In the rows, zero is written as 128.
One turn sends every row of this set to another row. A few are shown first. Where does it send the rows asked after them?
tiko: [141 124 138  69 122 156 137  98 134 105 139 125 132 148 143 129 146 117
  64 110]
zutu: [165 136 143 103 118 164 144 129 116 102 110 144 164 146 163 115 135 126
  70 109]
Nuli: [139 141 131 115 137 153 135 108 163 125 134 117 118 125 137 118 116 106
  60 126]
Vade: [142 124 142  79 127 159 139 102 132 111 126 131 125 159 140 140 149 105
  64 108]
sud: [159 127 131 103 131 119 134  90 116 112 119 139 135 146 153 137 134 128
  70  96]
nev: [122 132 141 119 118 152 109 123 154 108 139 151 130 123 146 117 123 109
  65  86]
vil: [161 131 130 108 126 151 124  98 126  91 115 136 165 160 148 128 123  97
  81 136]
rep: [145 150 124 131 119 151 120 123 156 105 127 112 162 140 145 102 114 107
  94 106]
gegi: [158 116 132 105 104 153 141 125 133  98 155 152 147 157 140 126 129 118
  61 104]
peri: [161 145 132 106 113 143 118  99 134  83 122 134 158 161 143 129 113  91
  76 124]
Sav: [131 136 156 110 121 160 137 111 153 114 138 152 125 114 149 122 129 103
  78  83]
Bam: [138 145 140 126 139 137 130 105 160 126 138 123 127 130 150 115 109 116
  58 128]
sobir: [153 122 125 118 107 154 132 116 125  93 152 158 158 150 140 131 137 117
  60  92]
Ser: [150 146 133 131 112 150 119 133 155 113 120 108 159 135 130 107 117 117
  82  92]
Tup: [160 137 135 107 134 155 133  97 129  93 127 134 170 163 145 121 117 113
  84 137]
tul: [136 123 141 122 114 152 138 120 161 129 110 144 148 123 140  95 139 122
  87 108]
Toven: [166 123 145 102 117 164 143 115 122  98 112 140 165 150 160 115 129 140
  76 100]
moris: [141 134 127 131 138 144 112  89 125 133 123 117 147 125 141 104 119 116
  69  99]
Revik: [154 142 134 124 143 157 129  79 132 127 126 113 146 120 137 116 115  97
  84 106]
bedu: [158 131 123 100 140 124 127 101 116 102 122 130 135 152 146 148 126 122
  75 105]
kadar: [143 136 133  78 119 158 149  98 152 100 142 122 137 153 154 130 148 112
  66 120]
miro: [166 144 138 101 119 162 153 119 122 109 100 142 159 139 148 118 144 127
  66 116]
Turu: [148 134 144 125 127 146 112  92 135 129 118 113 154 127 139  95 109 116
  65 105]
bepo: [159 147 133 136 124 155 135 110 144 111 123 119 165 128 149 110 116 105
 107  90]
loti: [113 140 148 120 135 147 112 120 155 116 138 143 137 126 155 123 135 112
  67  97]
Reg: [153 138 128 106 149 133 126 104 108 106 131 138 139 160 143 145 126 114
  74 106]
nofu: [129 123 139 125 115 154 129 123 166 126 119 138 152 127 125 112 150 113
  81 106]
Rureb: [159 110 138 104  99 159 138 122 143  89 139 144 139 164 141 134 128 115
  66  97]
lonat: [146 143 137 119 139 152 138  97 152 119 144 131 115 118 137 133 109  98
  70 105]
ros: [148 129 147 126 108 161 147 116 163 115 126 147 154 126 144 108 130 102
 102  97]

sobir turns into kadar
Rureb turns into Vade
Sav turns into lonat
And these:
bedu turns into vil
rep turns into tul
loti turns into Bam

One turn sends every row of this set to another row. A few are shown first. Where does it send the rows asked after them?
Zapup: [142 106 135 128 119 128 101 115 135 128 106 131 121 122 130 149]
pap: [136 105 108 136 117 135 133 103 129 122 109 125 107 137 109 143]
Sivuv: [125 130  97 131 128 111 145 117 114 121 113 106 118 125 140 120]
beto: [103 116 115 129 120 119 144 103 123 124 107 124 131 141 142 144]
zifet: [115 141  97 139 103 137 137 144 133 135 107 149  99 148 138 124]
Belet: [136 125 119 113 107 127 132 150 137 100 116 113 113 147 119 136]
naz: [135 135 130 125 132 121 139 138 134 126 108 105 122 101 127 113]
Sar: [141 140 105 151 127 134 150 143 112 123 121 132 117 137 125 133]
sukug: [130 139  92 126 109 142 121 138 139 121 122 114 100 146 133 109]
Roz: [123 103 114 128  87 123 124 152 138 121 133 130 128 127 129 146]
giluk: [128 143 140 134 127 127 117 117 123 149  99 150 122 130 132 119]
Nofo: [136 136 143 129 113 116 114 158 140 121 109 133  97 136 132 129]
bodi: [115 143 128 139 114 119 115 133 140 122 114 113 144 107 150 135]
guf: [140 117 101 134  90 117 124 119 134 126 139 110 121 123 114 133]
zude: [120 145 111 134 105 106 120 135 137 144 112 152 135 151 140 121]
Ger: [123 118 120 147  97 153 153 126 139 117 128 115 121 131 136 134]
tugi: [144 138 125 138 109 127 129 123 138 146 121 123 121 108 101 115]
Zaf: [132 135 150 134 111 118 115 156 139 137 114 141 106 119 133 120]
Relob: [117 103 108 128  99 141 151 139 122 120 108 129 110 132 121 107]
luf: [107 142  97 140 108 141 136 146 136 135 109 148 102 144 135 124]
Balod: [120 116 110 143 123 125 113 115 148 136 112 135 133 131 162 142]
rarab: [105 143 117 121 108 121 105 117 138 131  87 132 123 130 126 110]
pobig: [ 97 116 111 128 121 119 143 106 126 125 104 126 130 135 138 144]
Denid: [130 137 106 123  87 134 159 122 125 118  98 127 130 131 128 132]
rol: [133 118 149 122 119 126 106 120 140 131 104 129 126 114 142 141]
sas: [112 123 120 159 106 123 108 137 140 142 121 135 110 107 124 113]
Muf: [116 109 114 128  87 122 125 151 142 122 131 129 130 124 125 148]
Zit: [135 139 123 118 124 151 117 121 150 131 105 112 116 124 120 109]
lapuz: [133 144 134 145 135 120 124 123 110 141 108 145 125 141 130 126]
zakul: [113 105 122 135 104  95 117 146 152 131 114 134 108 130 142 124]

Belet turns into Sar
giluk turns into rol
luf turns into pobig
And these:
lapuz turns into Zapup
Relob turns into Denid
sukug turns into Sivuv
naz turns into tugi
zude turns into Balod
sas turns into rarab
zifet turns into beto

One turn sends every row of this set to another row. A few are shown first. Where does it send the rows asked after them?
kurob: [157  98 130 122  85 130 120 142 151 134 120 147]
tal: [120  96 112 106 121 130 102 113 141 144 128 148]
fepu: [143  81 117 133  91 137 101 142 118 130 165 131]
gopuz: [128 111 132 106  84 122  96 137 140 140 150 109]
Zare: [133 110 141 128 101 155 122 125 128 142 142 103]
sesen: [100 107 119 120 111 133  98 123 130 134 133 138]
Repur: [140  95 115 119  97 150 140 118 160 129 149 121]
Veker: [134  64 123 133  99 140 114 114 147 148 154 112]
Nizi: [153  98 130 117  90 133 119 137 155 130 119 152]
voba: [135 103 142 133 103 157 123 136 124 125 139 111]
sabu: [136  73 129 134  93 142 106 114 149 158 150 111]
gik: [115  74 122 126  80 144 123 124 147 155 133 116]
rabis: [141  65 136 136  89 125 113 115 146 150 146 122]
Nibu: [140 110 120 119  89 162 105 137 125 120 121 134]
ribi: [121  90 114 119 120 120 110 117 136 121 143 105]
Duvis: [104 106 122 109 103 133 100 119 122 128 135 139]
kefe: [100 101 120 109  98 130  98 117 126 133 134 137]
mifik: [149  96 132 108  87 135 116 136 142 134 128 161]
bizu: [130  96 101 132 102 134  99 157 132 153 141 126]
geba: [125 100 105 138 117 131 103 156 135 142 132 131]
Duko: [158  97 117 118  87 129 123 140 149 123 124 148]
Zumo: [147  99 115 138  94 134 123 136 150 165 151 126]
lus: [159  91 126 115  83 132 120 143 138 125 121 144]
Fadu: [124  90 119 123 114 139 120 123 107 151 126 119]
mevez: [144  94 145 119 122 144 103 147 148 126 142 129]
fulig: [135 110 103 139  92 128  93 128 149 132 118 135]
fad: [102 104 123 114 112 130 103 123 132 125 143 141]
Zag: [158 102  99 115  93 132 108 124 145 119 150 117]
mozo: [136  62 126 136  95 139 119 112 142 149 151 120]
Koba: [153 110 112 111 104 125 103 119 150 122 153 114]
Tadus: [139  72 128 130  93 144 118 109 142 152 148 107]
Dezen: [ 98  87 126 111 100 136  96 119 137 127 139 135]
dumid: [151  92 128 135  83 131 125 114 138 117 125 145]

geba turns into Zag
kefe turns into Nizi
gopuz turns into mevez
And these:
dumid turns into gik
Fadu turns into fulig
voba turns into bizu
Nibu turns into Zumo
rabis turns into Dezen
fad turns into lus
Duko turns into Tadus
kurob turns into Veker

